(in the rows, 128 means zero)
Rotation paths and how fast each direction turns (degrees each step):
Each turn is a multiple of 5 degrees from 10 to 175, or 0.
Each row of a path follows its step; steps can be skipped.
Path 1:
step 1: [125 133 113 124 127 120 126 143 125 128 127 124 133 114 131 137 120 140
 139 141 126 143 128 116 137 126 128 129 128 121 117 123 128 121]
step 2: [124 136 116 128 130 137 140 120 113 138 130 127 142 112 135 138 126 132
 127 131 141 132 127 121 128 123 128 124 126 129 126 129 124 113]
step 3: [128 138 135 135 123 133 132 132 118 125 113 128 122 110 122 143 130 125
 128 133 136 131 128 110 118 123 135 132 132 138 125 133 128 124]
step 4: [131 135 117 124 123 125 132 123 136 130 114 135 125 123 121 134 135 127
 120 137 134 139 118 110 137 122 142 122 119 129 131 124 132 127]
step 5: [122 134 128 117 126 127 139 127 122 126 121 128 142 131 126 130 147 146
 125 134 127 124 121 118 136 117 137 135 130 136 119 127 127 127]
step 6: [124 125 128 127 126 130 126 125 125 134 119 125 136 114 119 135 153 129
 119 114 125 120 127 117 129 123 123 123 134 124 123 125 137 121]
step 7: [136 131 130 119 140 121 130 131 143 130 115 129 129 117 115 125 131 133
 136 129 119 129 131 116 125 119 122 128 128 129 119 127 140 115]
step 8: [126 129 120 138 119 125 139 136 138 137 125 124 138 126 124 132 126 142
 133 134 131 133 124 124 137 125 121 126 126 119 114 116 140 113]
step 12: [115 132 126 132 128 119 125 127 118 141 127 123 138 123 133 133 143 137
 125 135 134 136 110 118 131 123 133 134 129 141 128 132 131 124]
step 13: [134 121 131 126 127 122 133 119 123 133 122 130 137 108 120 128 142 127
 110 117 128 137 126 120 121 120 135 135 128 136 122 129 129 122]
step 14: [132 135 137 131 132 128 134 121 140 139 110 126 127 118 113 124 135 133
 119 140 119 128 125 124 136 122 127 137 131 132 126 129 143 128]
[125 125 130 127 128 127 123 128 127 127 126 127 131 125 125 128 126 126
 134 127 125 129 124 124 132 133 130 127 128 126 136 131 129 127]	130
[125 125 131 128 132 128 127 126 126 131 124 132 130 132 122 125 131 127
 127 124 125 129 126 127 130 123 129 129 127 128 124 125 128 134]	45
[130 134 129 136 128 125 130 127 128 131 131 129 133 124 123 125 121 127
 127 126 129 130 128 127 125 128 126 130 128 129 129 126 129 127]	65
[131 127 132 129 132 131 127 126 129 127 130 124 126 124 125 129 130 123
 129 128 133 125 129 130 132 123 129 130 134 126 127 128 124 126]	100
[127 129 128 131 132 127 127 125 122 125 127 129 127 123 132 131 129 127
 126 131 132 134 129 131 130 128 132 132 123 130 129 130 129 133]	40
Path 2:
step 0: [121 123 128 124 134 128 138 124 149 134 142 113 118 121 123 129 121 114
 124 139 136 115 128 144 126 134 124 123 138 116 132 129 127 136]
step 1: [130 115 112 110 134 131 124 124 135 130 140 135 132 116 128 138 127 119
 122 135 134 122 120 137 123 124 129 118 144 140 121 121 132 127]
step 2: [137 125 116 120 130 120 138 119 128 131 131 127 131 114 128 138 147 110
 124 135 134 129 125 117 130 126 132 124 132 115 116 125 127 142]
step 5: [130 125 127 116 128 136 139 135 136 127 135 129 125 136 106 120 142 127
 123 141 143 129 125 122 117 128 130 117 120 120 141 128 124 128]
step 7: [114 121 108 120 131 132 136 132 130 117 118 121 115 134 118 126 132 113
 121 123 128 119 137 114 123 119 134 134 126 121 122 122 135 132]
step 8: [129 124 122 106 138 137 125 126 107 135 128 131 123 136 121 132 123 126
 129 133 131 127 137 118 122 115 135 126 112 129 120 133 143 125]
step 10: [111 139 129 123 138 142 121 125 130 128 142 137 119 139 126 120 120 119
 117 136 122 126 126 125 109 133 131 135 114 127 134 131 121 132]
step 11: [119 130 119 118 130 138 124 120 116 128 135 132 126 145 136 128 115 136
 125 127 135 128 107 121 117 125 130 129 137 117 128 114 122 129]
step 12: [134 134 124 125 123 137 130 121 126 108 131 132 140 132 134 126 126 125
 120 115 131 117 131 113 108 129 141 129 125 111 126 124 123 125]
step 13: [127 140 136 124 138 122 133 124 113 122 125 126 127 124 136 147 109 133
 114 122 129 124 133 111 121 118 133 131 119 128 132 129 120 126]
step 14: [114 127 136 124 121 138 140 121 116 128 126 116 136 122 129 119 129 144
 118 118 123 131 129 115 121 112 133 146 131 133 133 130 120 127]
[122 126 127 124 129 128 129 129 130 130 129 129 129 127 130 129 133 127
 130 127 126 132 124 124 130 133 126 130 125 132 125 126 121 127]	85
[130 128 124 124 130 126 128 132 132 130 122 129 130 132 123 127 129 127
 127 134 125 131 129 126 130 129 130 124 132 129 127 132 127 131]	20
[131 126 129 125 127 132 126 129 134 125 132 132 131 128 127 124 129 129
 127 130 125 125 135 130 125 128 130 129 123 132 127 128 127 123]	155
[131 127 130 125 129 131 130 132 129 132 129 128 122 128 130 131 125 135
 131 131 126 125 124 127 127 126 126 127 130 127 124 131 127 124]	140
[121 125 133 129 125 127 128 127 129 128 132 128 129 130 127 127 128 129
 130 130 128 131 126 130 128 124 127 126 127 128 133 138 126 130]	70
[125 130 126 124 125 124 122 127 128 129 125 128 131 129 132 129 132 133
 129 130 127 125 130 130 126 122 124 127 130 128 130 124 127 129]	145
[127 123 129 125 128 129 127 128 132 134 121 124 127 129 129 125 126 123
 132 124 129 126 127 128 127 128 127 130 124 130 131 129 133 127]	40
Path 3:
step 0: [122 125 125 122 145 120 129 118 129 113 140 121 118 144 117 124 136 112
 128 138 118 127 136 126 132 132 127 134 117 133 128 124 127 126]
step 3: [120 121 137 136 131 135 123 112 132 126 135 115 128 142 121 134 133 116
 132 135 114 135 123 126 137 134 122 117 129 133 142 135 139 133]
step 4: [124 117 131 130 126 143 117 122 120 132 137 119 122 135 126 131 140 126
 126 142 136 133 118 138 129 131 117 125 137 144 113 122 123 129]
step 5: [116 115 133 136 117 137 127 127 125 131 148 136 130 126 118 141 130 120
 130 126 139 139 132 134 120 117 131 118 124 130 127 121 138 141]
step 6: [118 125 133 132 133 135 111 123 132 128 144 119 132 148 111 130 137 130
 129 131 127 121 131 129 124 125 127 133 111 128 121 138 135 131]
step 7: [107 126 124 132 123 145 125 130 116 126 140 114 122 132 130 118 134 118
 120 134 133 124 130 130 131 120 124 138 121 129 131 121 117 140]
step 9: [110 131 139 127 134 136 120 116 132 114 136 123 139 129 124 121 124 122
 123 129 111 138 139 134 126 131 139 134 119 134 133 138 129 129]
step 11: [110 115 140 128 135 136 137 120 134 120 130 129 119 122 134 134 133 111
 133 128 143 148 126 133 127 128 134 126 131 131 123 132 131 129]
step 12: [119 131 146 140 132 135 124 113 130 126 129 118 142 126 125 131 141 135
 134 127 127 139 125 141 125 131 123 124 119 128 119 139 142 130]
step 13: [113 115 136 129 116 127 123 122 113 121 131 110 126 125 122 124 131 118
 123 138 138 124 110 128 126 133 123 129 119 130 129 129 139 132]
step 14: [124 119 129 139 125 137 126 118 127 134 135 127 121 130 126 142 145 126
 122 131 149 140 121 132 123 115 123 138 121 125 138 132 128 119]
[130 126 131 130 128 125 124 130 131 126 129 122 131 127 123 123 130 125
 129 129 127 123 127 124 129 129 127 126 126 128 133 130 124 127]	110
[125 125 126 128 134 125 133 130 127 121 126 124 134 129 130 127 128 129
 127 126 125 130 130 127 127 123 130 130 131 127 125 128 125 129]	35
[129 129 131 128 128 125 125 128 126 129 127 132 129 133 127 131 128 125
 131 128 126 127 129 125 125 126 123 131 133 133 129 128 125 136]	20
[128 135 129 126 132 131 131 127 129 129 126 129 129 131 128 124 126 124
 130 132 125 129 125 131 123 127 133 127 129 129 133 124 126 125]	45
[127 124 125 124 127 130 124 131 128 131 129 124 126 129 125 127 130 135
 128 126 128 130 127 126 121 124 129 129 130 125 131 124 130 129]	40
[127 129 123 127 124 123 128 130 124 126 129 128 130 124 127 128 125 121
 128 129 131 128 125 128 127 128 127 124 128 124 126 122 130 132]	130
[124 128 125 127 132 127 122 128 131 129 129 130 129 123 133 126 128 127
 131 127 124 133 129 124 131 134 127 128 134 129 130 127 130 126]	45
Path 4:
step 1: [114 132 113 135 131 124 134 127 116 120 120 137 111 118 113 129 123 134
 135 124 124 117 130 120 128 121 133 129 114 123 137 141 125 129]
step 2: [141 133 118 128 130 136 124 122 122 124 138 114 130 135 141 127 121 134
 132 111 124 126 142 137 135 120 117 123 128 124 129 129 108 129]
step 4: [128 123 128 123 124 117 135 133 123 131 128 128 125 113 115 129 109 131
 125 147 119 129 126 116 134 136 134 136 119 115 123 139 130 136]
step 5: [140 126 126 131 148 129 122 137 117 139 130 114 121 133 126 123 117 135
 131 121 125 120 133 129 127 113 126 117 143 118 116 120 133 132]
step 6: [131 115 153 131 123 134 121 126 130 108 126 126 127 122 135 128 127 129
 132 118 140 127 120 131 135 125 132 124 139 144 134 122 138 128]
step 7: [126 128 119 123 115 117 125 124 127 131 119 142 120 127 126 127 125 129
 122 129 123 142 108 119 150 122 141 137 120 127 132 128 125 131]
step 8: [118 136 108 133 138 126 127 132 116 138 144 132 130 123 132 137 120 129
 133 122 125 117 132 129 122 117 143 122 126 127 120 115 120 120]
step 10: [123 123 132 120 117 132 116 125 138 130 117 127 111 143 115 142 124 117
 126 141 133 136 123 121 131 136 133 141 127 119 127 130 123 124]
step 11: [127 132 121 141 140 129 135 135 123 137 123 122 129 127 130 142 114 141
 141 139 123 123 132 135 120 119 137 140 115 120 138 124 135 132]
step 12: [136 130 126 132 141 135 127 123 135 117 126 122 139 122 136 114 129 129
 137 108 134 121 129 137 134 139 125 132 144 112 131 119 131 131]
step 14: [131 127 116 139 123 130 141 129 125 142 141 131 138 131 125 127 114 140
 133 150 121 140 115 125 128 123 135 126 126 133 131 128 121 135]
[125 129 128 129 132 124 128 125 128 128 128 133 132 125 129 130 129 129
 126 129 124 122 125 127 127 129 128 129 124 122 125 125 131 133]	100
[127 123 125 123 124 130 131 125 131 126 125 130 129 126 127 126 126 124
 125 125 128 125 130 130 128 130 131 126 132 128 132 131 135 128]	120
[131 121 127 130 132 124 126 131 127 127 130 126 130 125 130 125 127 127
 126 131 126 132 122 127 130 126 128 124 132 131 125 130 132 130]	40
[127 128 129 130 133 132 127 130 133 133 127 130 127 126 129 124 123 131
 128 124 122 126 128 132 126 128 130 126 127 129 126 132 125 125]	110
[126 123 132 131 127 123 134 127 129 132 128 130 128 131 125 129 127 126
 126 127 128 129 124 124 129 126 128 133 126 127 130 132 126 123]	110
[127 130 127 131 128 128 133 125 128 125 126 132 127 127 123 125 128 132
 127 124 128 129 124 128 129 125 130 127 131 134 127 122 126 132]	55
[125 128 123 130 128 127 126 126 127 126 124 125 129 125 136 128 131 127
 132 122 126 130 126 129 132 125 127 132 126 129 131 129 129 127]	70
